Each row of M is roughly a mix of the hidden directions of one of a few groups; one row fits no group.
M (150 x 13):
[[-32  21  16 -15  -6 -16  18  13   8  37 -34 -36  30]
 [ -6  -2 -18  33 -20  -3  -4   2 -59 -43   8  -7 -13]
 [ 22  15 -12  18   2  26 -12  -4  47  56 -10   8  -5]
 [ 17  -8 -47   6  19  24  33  -3   0   2 -17  24 -45]
 [-44   1 -13 -34 -32  -3  24 -18  12  35  -8  -4 -30]
 [-36  14 -41 -15  17  42  16  18  11   4 -34 -10 -10]
 [ 40  34   1  47 -19  16  21  -3 -14  11  11  12 -29]
 [-14 -40  -4  10  29  43 -11   4  33  22 -14  27  18]
 [ -7  15 -21 -30   7  40 -20  21  42  25 -26 -15  14]
 [  1   6  -7 -39  35  38  16   3  22 -33  19  26 -20]
 [ -4  16 -26  -3  30   9 -23  18  -9 -56  20 -17 -29]
 [  5  -7 -27  21 -23  50   1  -5  24  17   7  24 -42]
 [-42 -14 -14 -34  15  22  40   6  14  13 -17   1 -34]
 [ -9   3  14  21 -32 -20 -24  -4 -31 -50  22  -6  27]
 [ -1 -22  17  41  14  17  51   8 -29  -9  -1  20 -25]
 [-18 -42 -40  15 -22 -18 -20 -10  20  31 -28  -6  -9]
 [ 14 -20 -12 -11  -1  26  12   0  -4  16  13   9 -73]
 [  2  11  23 -40  -2  40  -1  33 -19  33 -17 -28   0]
 [-47  25  19  -7 -34   5  38  18 -17 -12 -10 -26   1]
 [ -7 -17 -12 -43  28  26 -53   3  20 -12  11   4  15]
 [ -5 -39  -9  13 -18 -13  -4 -34 -12  55   0  19 -23]
 [-17  25 -30 -12  -4  45  15  22  26  -9  -7 -12 -43]
 [ -9   2  -7 -32 -26 -28 -20  23 -13   2 -15 -56 -20]
 [-13   9 -33   1 -13   8 -67  -4   4 -17   2 -12  31]
 [-26  24  18 -12  27  38  26   4  40 -20  11  23  20]
 [ 14 -24 -12 -39  12  13 -18   7  49  40 -17   0 -11]
 [ 38   0   2  46 -50 -13  14  -5   2  25 -16   8  10]
 [ -4  -2  12 -48  39  45 -19  26  -4  -2  10 -12 -16]
 [-14 -15 -45  -3  -4  30 -39 -22   5  -8  22  21 -34]
 [-35  37  24  15 -20 -34  24  -1 -18 -30  10 -22  13]
 [  9 -17 -15 -23  41  30 -34  -9   9  43 -10  17  17]
 [-16  46  36 -13  -5  -6  -7 -15 -36  26  14 -13  31]
 [ 27 -23  28 -37  24 -23  16  -8 -26  41 -11   6  11]
 [-21  38 -34  -2  32  -8 -22 -14  31 -32  22  -1 -16]
 [-29  20   6  -6  15 -40  22  13  28  15 -32 -34  23]
 [  5  16   4 -39  32  36  42  15  12  -5   2  12 -33]
 [ -3 -28  25   2  -4 -21  20   2 -49 -49  20   5  -6]
 [ 26 -27  43 -53   7  -6  16  15  25  12   5  -2 -14]
 [-20 -27   4 -46  25  12 -37  23  -4 -31   2 -16  18]
 [ -8  13   0 -26  45   6  45  17  38  -3 -13  -4 -26]
 [  5  20  -3   0  43 -30  45 -14   1  28  -3   1 -37]
 [ 22 -13 -38  40 -40  11  -6  -8  33   3 -18  22   6]
 [  3   2  11  -4  38 -40 -10   9  21 -52   9  -9  28]
 [-41  34 -24  28   5  13   5  21   9 -34 -22 -23  19]
 [ 40 -17 -17  -8   9  35 -13  -3  40  33  -2  29 -16]
 [ 14   2  -1  -5  21   8  38   3 -11 -58  21  24 -28]
 [ 46  33  -1   8  14  21   3  -5  10  57 -10   9  -4]
 [-14 -22  15  -9  16 -55 -22  -3 -37  10  -5 -29  18]
 [  7 -23   3 -57   2 -50  13  -1  -2  -8   1 -15 -27]
 [-36  39  10 -26  41  -9  23 -12  14 -14  25  -1 -21]
 [-39   1  41  19  24 -17  51   0  -7  -1  -2   4  19]
 [ 18   0   2 -23   5  23 -24   6  56  47 -11   0   7]
 [ -2   3  -9  43 -56  -7  22   4  -8  27 -28 -15  -9]
 [ -5 -19  45 -46   6  12 -24  21 -23 -14  28 -18  -3]
 [  9  44   4  26 -40  20  14  -7 -10  45 -14   0  15]
 [-14  14  -1 -35  19   9 -14 -36  20  22  39  22 -33]
 [-19  19 -36  22  26  23  15  15  -3 -56 -10   4   0]
 [ -3 -40  38   9 -37 -21   2   2 -40  -5  -1  -2  31]
 [-36  12   5   7 -10 -45  -6  11 -14 -14 -20 -43  32]
 [-15 -14  -4  14  11 -49 -34  -5 -31 -36  10 -19  22]
 [ 20 -29   9  15 -23 -47 -23 -22 -31 -14  28   1 -17]
 [-18 -22 -27 -50  20 -11 -23   2  -4 -33  12 -12 -33]
 [ -5   2 -13  41   7 -22  43 -19 -39 -20   5  16 -27]
 [ 38  13   2 -39   2  14   1   4  12  49 -29   1  27]
 [  9  -8  24 -36   1 -30  -6   0  43  48  -5 -19  -5]
 [ 25 -30  23 -30   3 -49  -5 -16 -29 -14  25   2 -11]
 [-28   7   1 -22  41  11 -31 -13   0 -38  42  12   0]
 [-12   1  40 -22  14 -41   2  11 -26  30  -3 -41   1]
 [-20 -34  25 -34  40 -20  -8 -11  -2 -29  30  14   5]
 [-51  30 -14  -5  35 -24  32 -23  -9  -6   5  -1 -17]
 [ -9   4  -6  -3 -16   4  19  14  13  59 -47 -24   9]
 [-30  -8  15  22  37  33  31  -1  15   1  -8  33  31]
 [  5  38 -11  -1   5  56  10  15  36 -22  13  12 -20]
 [-16   7 -11 -25  -5  59   3  17  -4 -39  16   7 -27]
 [ 17  15 -26 -12   9  61 -10  17  22  32 -21   3  -7]
 [ 28  -1 -13   1  25  25 -23 -17  33   0  35  34 -30]
 [ 20 -47 -30   7 -10  11 -52 -16   0  21  -1  19   1]
 [-10 -14   1 -34  15  26  26  43  -8   8 -31 -30 -25]
 [ 16  12 -11  40 -10  -7  17 -35  22   3  28  37 -34]
 [ 17  15  31  43 -30 -19  25 -21 -15   0  31  16 -19]
 [-21   5  16 -22  28 -12   7   0   5  14 -26  -1  66]
 [ 14  31 -26  27 -26  38 -19 -20  23  25   2  25  14]
 [ -2  24  55 -25  43   0  21  12  -2  21  10 -11  13]
 [ 12  33  -9 -35  22  -6  32 -14  47  26 -11  13  -6]
 [-25   7  11 -51  53  17  -5   4  21 -13  10   4  15]
 [ 12   2   1 -12  35  24  31  -7  10 -10  25  29 -52]
 [ 25  12  25 -48  24  -6  50  14 -14  10 -14  -3  -3]
 [ 10 -10 -16 -34  35  19 -42 -15  33   4  25  22 -12]
 [ 32  48  16  -2 -25 -34  25  -5  -7   9  11 -20 -29]
 [ 11  -6  27  17 -28 -19 -25   2 -36 -33  13  -6  44]
 [-34  10 -15 -20  27 -38   1 -45  16   3  24  16 -14]
 [-43  27 -24  -6 -11 -36 -15  -3 -19 -17 -13 -38  16]
 [-20 -29   6  34  20 -26 -10 -37  13  14  12  36  27]
 [  8  -3 -26  -7  28  28  -2 -15  51  34 -13  32   4]
 [-41   2 -52  33   9 -27  -5 -24 -18  -3 -15  -3   0]
 [ -3  -8  -2  20 -23 -18  48  16  13  34 -43 -18 -11]
 [-15 -20 -40   1  26  28 -22  -6  40  29 -23  17   9]
 [-38  -5  31 -43  19 -20  -5   7 -32 -20  14 -26   8]
 [ -5   1 -20 -32  44 -13 -17 -34  30  16  21  21 -20]
 [-55   2  -2 -27  29 -18  15   3  26 -36   8 -11 -13]
 [-20   8 -13  16  -2 -38 -18   5 -14 -27 -23 -25  52]
 [ -4  -4 -22  50 -11   6  -4  -7 -51 -36  10  12  -8]
 [ 10 -33  20 -13  35   3  -6 -21  -4  45  -1  33  30]
 [  5 -26  -7 -19  32  20   1  -8  52  36 -11  29   4]
 [ 15  15 -19  -4   9   1 -18  27  33  19 -44 -27  37]
 [-13 -25  20 -67  20  -4 -28   2   2   5  19 -11  -9]
 [ 21   0 -11   9 -20   2  42  17   5  44 -44 -13 -18]
 [ -6  38  23 -43  53  15   6   7  11  -4  15  -1   9]
 [  0 -13 -12 -39 -28   2  10   1   9 -10  15  -7 -65]
 [  4  -4  17  21 -34 -10 -22  -6   3  65 -12 -14  18]
 [ -6  49  19  -6  21 -23  31  21  19   1 -21 -31  23]
 [-12  15  22  16  -8 -25  33   0 -50 -43  15  -6  -1]
 [ 11 -35   5  -1 -12   1 -34 -16  -4  60  10   2 -29]
 [-21  23  13 -36  -8  39   4  10 -10  49 -19 -16  14]
 [-23 -30  43 -33  22  -3  19 -18  11  34  14  22   0]
 [ 16 -17 -28  18  -3  58 -10  26  25 -24  -8  13 -16]
 [ 33  -6  35   7  -9 -42  29 -13 -23 -17   5  17  33]
 [-28 -15   2  29   0 -54 -25 -36  -5   8  12   3  24]
 [-13 -13 -41  19  17  42  -7  -7  15  18 -29  30  27]
 [-29   6  22  21 -10 -44 -25  -3  -4 -33  15 -20  37]
 [  5  29  11  -3 -19  45  12  43 -26 -24  -9 -27  -7]
 [  2  12  -9  43 -47  -3   6 -13 -28 -33  23   8 -23]
 [-27  -7  32 -35  31 -27  14  10  12  24 -20 -20  33]
 [-35 -18  13   4 -13 -50 -29  -8 -26 -18   9 -25  22]
 [ 30  17  30  43   8 -10   9  10 -37  -8  25 -12 -30]
 [ 10   9  13  15 -16 -20 -46  -5 -22 -30  17  -7  49]
 [-34 -34 -30  -8 -15  19 -34 -17  30  32 -10  13   3]
 [ -6 -15 -54   3  23  20 -14 -11  34  31 -24  16  -9]
 [-51  -7 -36 -15  23 -15  -7 -17  35  -5   5  -2 -30]
 [-15 -22 -23 -19  -9  46 -43  19  17 -27  -6   1  19]
 [ 36   3  49  15   6 -27  28 -13 -30  16  17  16   7]
 [ 16 -34 -22 -19  24  34   2  -5  19  32  -4  25 -39]
 [-27  22  41   3  -6 -16  -3  -3 -46 -25  25 -14  28]
 [ 28  12  -7 -15 -33   5  13 -11  27  45   2   3 -45]
 [  1  22   3 -26 -13  23 -47  15  35  19  -7 -21  33]
 [ 28   6 -24 -14  36  41  13  11  30   6  -3  17 -37]
 [ -7  -6  16   5 -16 -31 -12 -11 -12  55 -23 -17  41]
 [ 46 -32   5   3 -21  19 -20  38   4   8 -31 -13  23]
 [-36 -14  -6  29  -5 -39   7  -5 -49 -27   0 -19  -6]
 [-52 -11   4 -58   6   0   4  12 -12   0 -10 -29  -5]
 [ -8 -17 -25 -11 -27   1  42 -13  17 -15 -31  34  34]
 [ 34 -26  11  -7  -4  49   5  40   8   2  -5  -4 -37]
 [ 14 -18   8 -37  28  47  24  13   6  22  -3  19 -29]
 [-30 -22 -39 -16  -5  42  -3  -8  34  12  -8  21 -24]
 [-13   7  17  15 -16 -46  -4   1 -14 -56  24 -19   6]
 [ 18 -14  31 -59 -10 -24   0  19  17  14   1 -28 -16]
 [ 32 -29  -7  19 -12 -40  -9  -9 -48 -14   9  -6 -28]
 [ 15  23 -10  38 -10  30  36  -5  12  13   6  21 -46]
 [-37  22  31 -30  32 -27  30   9  14   1  -8 -23  17]
 [-31 -24 -56   5 -10 -10   0 -16  38 -17 -18  15  -6]]

Here is one row of each group, with its name. Which group are the others in?
[-30  16 -28  33  16 -29  51  -8  -3 -13 -20  -1 -14]  (96)
[  6  38  12  27 -28  -7  25  26  -9 -47  -6 -22  15]  (76)
[  9 -40  37 -19   6 -30 -20 -25 -13  35  26   9  -6]  (13)
[-43  21 -20  31 -12 -31   2   0 -35  -8 -15 -35  -1]  (29)

[ 19   8  27  43   0 -16  29 -28 -20 -10  30  35   1]  (29)
[ -8  16 -32   2   1   5  44   3  13  40 -43  -7 -24]  (96)
[-26  12 -46  -5  17  27 -29 -25  33 -11  13  26   0]  (96)
[-14   5 -25  35 -26 -32 -33   1 -11 -35  -8 -23  27]  (13)
[-30  -3  33 -27  23 -42  14   6 -35 -15   4 -27   7]  (96)
[-44  -2  31 -36  11 -17  -8  -9  30  -7  11   2  42]  (13)
[  3  -4 -23 -18  14  56   6   1  27  39 -19  23  -9]  (13)
[-27 -10 -29 -29  25  -3 -60   2   8 -12   1 -21   9]  (13)
[-15  -4 -19 -25  23 -13 -52   3   0  12 -20 -25  41]  (13)
[-16   8   1  36 -25 -30  24 -15 -15 -42  27   5 -30]  (76)
[ 42  22  25  -7 -11  27   4   7  14  58  -1   0 -11]  (13)
[-25 -19 -25  19 -28 -18 -49 -26 -13 -26  21   4   5]  (76)
[ -5 -19  -9   4  -6  -5  27  -8  -6  44 -47  13  43]  (13)
[  6 -37 -26  -6  17 -24 -17 -23  35  43 -10  12 -20]  (29)
